In the data rows, the value 128 means zero.
Each row has a hidden score. How much does it go up from the first row of each pair to the second? 15 means little or no change, 30 a big rise and 0 a big fall. The score is a weighted sum of the row's numbers plus the product of two more (or one squared), each taken from its middle value.
85 82 100 93 122 127 138 170 156 184 186 154 152 160 100 89
190 181 187 119 110 113 90 87 71 89 103 93 119 132 167 195: 11
102 123 148 118 141 158 180 160 140 149 142 120 104 95 105 96
64 57 78 93 96 141 147 164 190 184 162 177 141 141 98 76: 14
196 179 152 119 108 87 53 53 57 70 103 108 146 147 184 215
153 165 134 176 164 147 137 97 109 91 82 82 94 147 119 140: 15
133 158 149 147 159 159 188 136 121 112 95 89 98 108 101 121
169 176 158 149 156 144 139 95 101 59 78 87 101 111 141 151: 17
96 101 108 132 152 121 123 161 145 166 173 149 148 156 113 88
99 79 20 27 25 49 94 99 166 168 181 227 231 243 178 134: 23
106 98 127 126 146 140 124 170 147 148 153 127 123 79 109 110
67 69 44 68 86 118 151 159 190 188 196 198 174 151 90 89: 15
189 176 150 153 136 108 89 64 78 62 81 95 125 174 174 174
169 182 155 154 143 146 162 94 89 83 66 75 98 145 136 150: 15
199 156 158 143 97 92 71 57 56 79 86 112 138 177 189 196
70 57 39 23 34 93 126 148 194 195 200 219 196 151 119 129: 21
156 162 162 153 155 141 136 109 87 110 109 105 113 88 104 146
182 161 181 132 123 126 104 102 65 96 104 87 113 158 143 182: 12
90 76 94 95 101 115 126 185 172 173 197 173 151 151 126 94
156 154 170 127 140 143 144 105 91 91 86 77 103 64 124 168: 18
169 174 179 136 131 135 125 93 94 80 79 94 110 72 142 158
108 106 145 127 150 142 142 162 116 150 148 125 115 120 131 98: 4
189 150 163 154 123 106 69 80 73 82 96 108 129 166 169 170
94 96 90 132 142 130 120 159 153 172 179 141 131 135 107 92: 17
86 76 95 67 104 127 158 175 173 175 197 158 154 88 98 97
137 135 130 193 157 132 116 113 114 126 98 114 118 148 121 106: 4
126 151 159 154 150 157 159 146 118 123 108 111 91 103 118 126
90 106 124 120 144 128 142 189 175 166 156 143 139 127 108 95: 20
81 84 92 121 153 130 124 170 175 160 167 153 140 144 105 89
117 126 141 144 154 151 142 154 133 139 111 100 101 85 117 115: 11
68 66 52 39 55 95 135 160 192 188 200 215 196 150 126 97
188 177 167 157 108 110 97 66 75 90 61 107 123 103 151 209: 16
69 73 62 119 124 143 136 162 191 166 153 160 133 112 106 66
173 151 159 161 137 130 103 88 103 73 64 80 107 109 146 170: 17
143 151 142 161 165 156 125 108 112 90 104 91 96 99 108 133
101 133 172 105 119 157 168 169 137 155 124 115 101 74 104 131: 17
103 102 140 132 125 172 177 172 157 144 118 121 95 104 88 105
151 164 156 158 159 153 151 106 115 78 65 89 94 120 127 139: 16
150 174 147 171 163 145 169 115 116 92 79 102 107 141 125 112
101 78 79 110 96 85 48 136 135 185 197 175 171 125 141 137: 15
169 180 162 159 150 135 96 93 81 89 115 127 110 113 133 163
143 164 149 158 166 153 160 123 126 84 84 86 98 120 121 124: 19
104 95 101 159 155 127 158 161 163 146 135 130 130 176 121 78
187 182 154 157 139 105 93 69 72 71 81 107 128 158 168 182: 4
99 101 96 138 149 139 153 166 163 153 150 126 126 185 122 72
170 155 168 153 146 132 114 96 95 83 87 85 107 108 145 154: 6
106 115 134 122 143 168 162 160 151 142 135 108 99 79 79 114
164 162 149 165 164 131 102 104 103 79 102 96 107 148 151 142: 14
141 156 142 184 168 145 146 113 123 97 79 106 97 134 121 134
167 182 162 154 147 145 143 88 89 69 65 99 96 116 134 172: 15
88 55 108 123 115 123 143 161 162 168 150 165 144 132 137 67
83 63 48 0 0 61 112 123 172 187 189 236 221 169 159 157: 15
96 78 102 123 136 127 101 163 167 158 183 161 142 116 98 108
186 156 166 149 137 120 94 80 77 70 90 93 117 133 162 164: 15
88 94 68 119 121 96 147 156 162 180 179 198 181 208 127 79
103 71 119 132 136 124 123 162 143 163 154 108 128 149 116 108: 18
177 169 150 160 149 128 126 78 82 69 75 76 110 136 148 161
127 167 119 176 184 151 145 118 150 91 88 114 103 119 122 102: 15
193 198 170 127 120 92 93 57 67 78 89 97 140 135 162 213
89 78 97 68 106 104 136 177 153 173 205 163 166 172 149 89: 22
64 75 69 101 118 131 135 161 199 172 175 191 153 113 96 79
145 145 170 130 148 137 89 120 83 121 135 112 113 98 133 148: 11
145 151 159 160 155 142 180 130 120 108 86 87 103 171 120 128
94 92 68 82 97 75 144 145 130 196 180 186 202 223 154 81: 9
134 117 148 146 158 148 123 146 123 125 136 98 106 116 104 129
159 188 166 114 136 146 125 104 87 86 101 82 101 63 122 187: 15
188 181 181 135 126 122 127 76 62 78 91 97 116 125 145 192
100 109 86 162 151 158 160 153 173 146 130 124 108 158 89 79: 19
108 105 92 168 163 135 136 141 169 138 138 142 133 116 108 69
166 176 169 153 145 147 126 89 93 71 84 99 97 111 134 158: 13
109 117 111 165 167 160 161 140 146 132 111 109 100 105 79 116
85 83 28 0 0 53 123 100 171 184 186 246 234 178 169 155: 21
167 184 185 137 131 131 105 106 90 95 93 112 108 94 136 190
96 123 115 153 161 154 163 171 158 146 127 132 106 131 101 97: 16
160 185 165 148 155 141 139 105 101 87 77 91 101 98 129 167
171 169 161 155 152 122 103 77 80 81 84 91 115 126 153 164: 16
148 149 177 117 125 155 130 123 105 107 114 101 98 48 101 169
125 168 171 111 137 154 190 149 125 135 122 104 109 74 73 157: 10
84 68 16 16 14 65 92 116 189 182 195 227 218 191 155 141
171 178 163 156 144 137 137 93 88 76 74 89 106 111 137 155: 10
179 183 155 157 145 133 126 85 87 81 86 76 106 140 141 160
113 111 161 67 87 146 146 161 128 162 164 118 120 37 103 144: 25
94 80 65 58 81 79 66 136 140 177 207 198 196 173 176 100
121 114 114 182 155 139 150 144 148 141 126 136 123 119 96 91: 14
179 158 162 157 134 122 103 82 78 93 88 75 114 132 151 159
170 170 174 146 123 146 118 85 80 85 77 95 99 91 127 174: 18
119 134 150 136 143 157 182 153 131 142 121 100 98 96 97 114
101 95 176 69 85 121 150 180 144 179 154 122 130 79 128 143: 21
190 175 152 147 104 80 64 48 60 84 78 139 146 157 207 191
158 153 135 181 160 125 119 103 104 99 99 96 116 187 144 124: 11
120 128 137 95 144 113 139 166 123 169 201 127 148 143 105 126
115 114 141 117 122 164 148 150 134 149 121 87 93 52 88 145: 11
182 153 153 157 148 113 69 81 91 69 97 100 126 130 160 166
86 114 113 119 155 149 183 182 175 147 131 135 127 97 89 83: 17
115 75 121 63 60 115 118 175 129 194 197 149 157 91 130 129
139 127 125 154 152 140 118 138 119 140 156 91 119 110 86 133: 12
84 82 69 64 68 71 99 144 162 189 207 213 197 192 162 113
157 160 170 161 139 141 141 111 107 108 85 90 104 95 115 150: 14
85 66 85 121 120 135 142 157 180 163 176 159 144 149 96 73
160 131 162 167 134 137 115 113 104 100 82 83 103 117 148 140: 13
122 138 125 168 164 158 152 121 131 110 80 100 97 89 114 103
156 173 154 153 165 148 144 121 109 89 106 86 95 142 123 149: 17
117 100 37 0 0 36 81 78 138 160 186 232 243 197 192 188
140 175 150 146 167 152 132 105 112 80 82 91 94 80 126 148: 13
166 180 162 162 149 128 150 93 88 78 60 94 113 125 142 160
133 142 145 161 161 152 134 128 122 107 100 99 101 85 110 125: 15
139 143 129 163 165 140 125 130 120 117 134 85 109 139 122 107
170 152 165 148 141 128 97 92 93 78 87 94 115 76 140 169: 23
112 128 128 159 153 159 147 156 148 142 118 112 98 120 106 100
174 158 157 181 148 114 99 83 95 85 86 112 122 142 156 147: 18
60 63 50 22 59 123 146 161 188 189 194 195 175 88 96 115
87 96 124 106 126 158 170 167 171 150 132 127 108 46 92 109: 18
100 74 41 94 104 85 75 123 165 155 200 194 194 196 153 78
129 125 156 147 148 134 141 165 127 153 137 119 123 138 99 125: 13
106 83 111 33 65 89 149 174 149 199 210 161 180 169 149 121
195 177 148 149 124 106 96 59 62 69 88 110 133 193 190 156: 1
113 122 131 125 149 150 146 165 141 144 145 93 100 90 114 111
194 190 176 134 98 111 95 63 70 83 74 104 122 113 157 217: 15
97 102 109 96 110 121 117 174 169 179 202 175 152 142 117 91
203 187 165 91 80 75 73 62 49 78 118 115 158 163 210 207: 16
83 101 99 127 153 147 183 168 176 155 140 143 130 117 87 73
73 62 38 7 11 72 125 138 169 200 189 230 215 162 147 142: 14
98 95 154 94 111 139 138 154 121 172 155 157 128 48 100 136
174 186 153 165 151 133 141 83 92 75 69 88 107 148 129 167: 2
59 81 42 37 57 104 157 157 189 203 197 210 190 140 116 93
150 142 178 136 137 152 161 129 106 102 96 83 92 100 137 134: 17
97 102 88 166 162 136 129 135 162 131 142 159 129 149 124 57
107 125 163 127 135 127 184 182 120 164 123 136 127 150 146 105: 16
147 171 172 145 142 146 141 133 107 115 108 104 97 82 117 166
166 176 165 150 140 140 126 100 92 95 85 74 97 113 138 168: 15
155 172 167 142 154 147 162 113 105 87 96 86 102 89 110 152
77 94 101 108 123 143 222 175 170 179 142 151 135 127 83 84: 18
97 68 126 61 79 115 109 168 146 180 202 169 154 116 138 111
175 168 140 174 155 131 145 97 89 90 88 77 114 137 132 142: 11
82 70 108 80 92 121 144 176 161 186 189 182 160 111 101 103
87 119 95 133 159 150 168 171 169 155 144 134 120 99 82 91: 13
180 160 181 117 114 130 90 79 65 79 98 91 112 89 150 191
161 164 177 145 131 143 119 106 94 91 86 88 95 97 134 169: 10
144 153 147 154 169 153 128 106 101 88 95 86 93 117 126 132
79 76 12 33 30 65 113 113 194 175 185 242 222 218 160 113: 21
124 116 129 150 153 130 119 153 120 157 141 110 128 98 97 124
155 129 170 155 142 143 107 114 101 100 100 113 108 82 113 153: 22
187 189 181 77 83 116 112 64 55 70 83 92 124 75 165 225
100 124 126 138 155 167 152 156 162 131 118 106 94 87 93 103: 6
159 160 163 147 144 146 119 106 99 92 102 75 96 101 123 158
100 84 71 83 86 78 82 152 152 193 213 186 189 173 133 130: 16
196 183 170 93 89 107 85 52 52 66 87 100 132 98 166 234
62 66 39 18 33 102 134 150 193 200 198 228 190 135 121 127: 13
118 124 131 160 151 152 170 155 146 143 126 112 106 143 97 99
75 64 79 89 112 131 158 171 185 170 182 162 146 110 107 80: 19
102 85 101 135 140 141 146 164 164 156 163 131 130 124 91 85
158 143 167 167 149 137 125 124 114 103 110 113 103 103 131 138: 15
96 121 110 139 153 162 178 169 171 134 115 100 99 118 106 83
123 88 125 150 132 134 86 139 137 148 141 128 128 110 136 83: 12
130 131 169 123 136 160 131 135 114 119 100 91 90 65 117 148
207 165 162 109 78 68 74 53 53 90 120 133 162 204 199 206: 12
185 183 170 135 113 108 89 60 58 87 79 102 122 125 169 209
178 177 165 161 135 125 105 78 84 78 72 104 112 114 156 173: 16
94 75 87 77 93 111 99 163 151 188 210 173 169 139 110 111
160 163 153 163 157 142 108 88 90 84 91 99 104 105 126 154: 16
52 75 58 68 100 128 158 179 202 184 180 184 158 137 93 91
171 182 175 146 131 129 145 85 85 81 54 89 106 115 144 189: 12
177 182 172 136 133 135 132 82 73 76 73 84 106 114 134 187
56 75 51 60 76 117 147 174 198 196 190 204 168 150 100 105: 19
188 175 163 168 127 102 81 61 73 82 89 142 134 158 163 184
167 162 173 156 142 126 120 98 76 99 93 95 114 134 151 145: 15
66 70 52 72 93 127 156 164 195 186 186 172 159 163 102 74
92 94 80 144 143 141 121 163 187 152 152 132 124 154 116 71: 13
199 180 152 98 84 65 50 49 63 74 124 146 164 181 213 217
190 166 175 133 112 107 71 70 70 69 91 111 125 136 180 194: 16
164 162 172 129 152 132 83 99 104 72 106 99 112 82 145 166
113 133 122 145 155 151 173 159 152 137 136 104 107 144 113 78: 13
179 178 165 156 146 123 122 72 75 78 84 99 119 113 140 171
142 123 154 147 146 155 156 122 114 106 115 92 104 83 105 111: 17
105 117 136 121 147 147 149 179 159 139 138 115 115 107 143 77
179 175 182 119 118 133 128 79 68 73 90 78 107 96 146 179: 16
114 121 153 147 131 155 167 162 154 148 105 105 96 101 102 118
84 71 94 70 86 114 124 163 162 188 204 179 162 137 133 87: 16
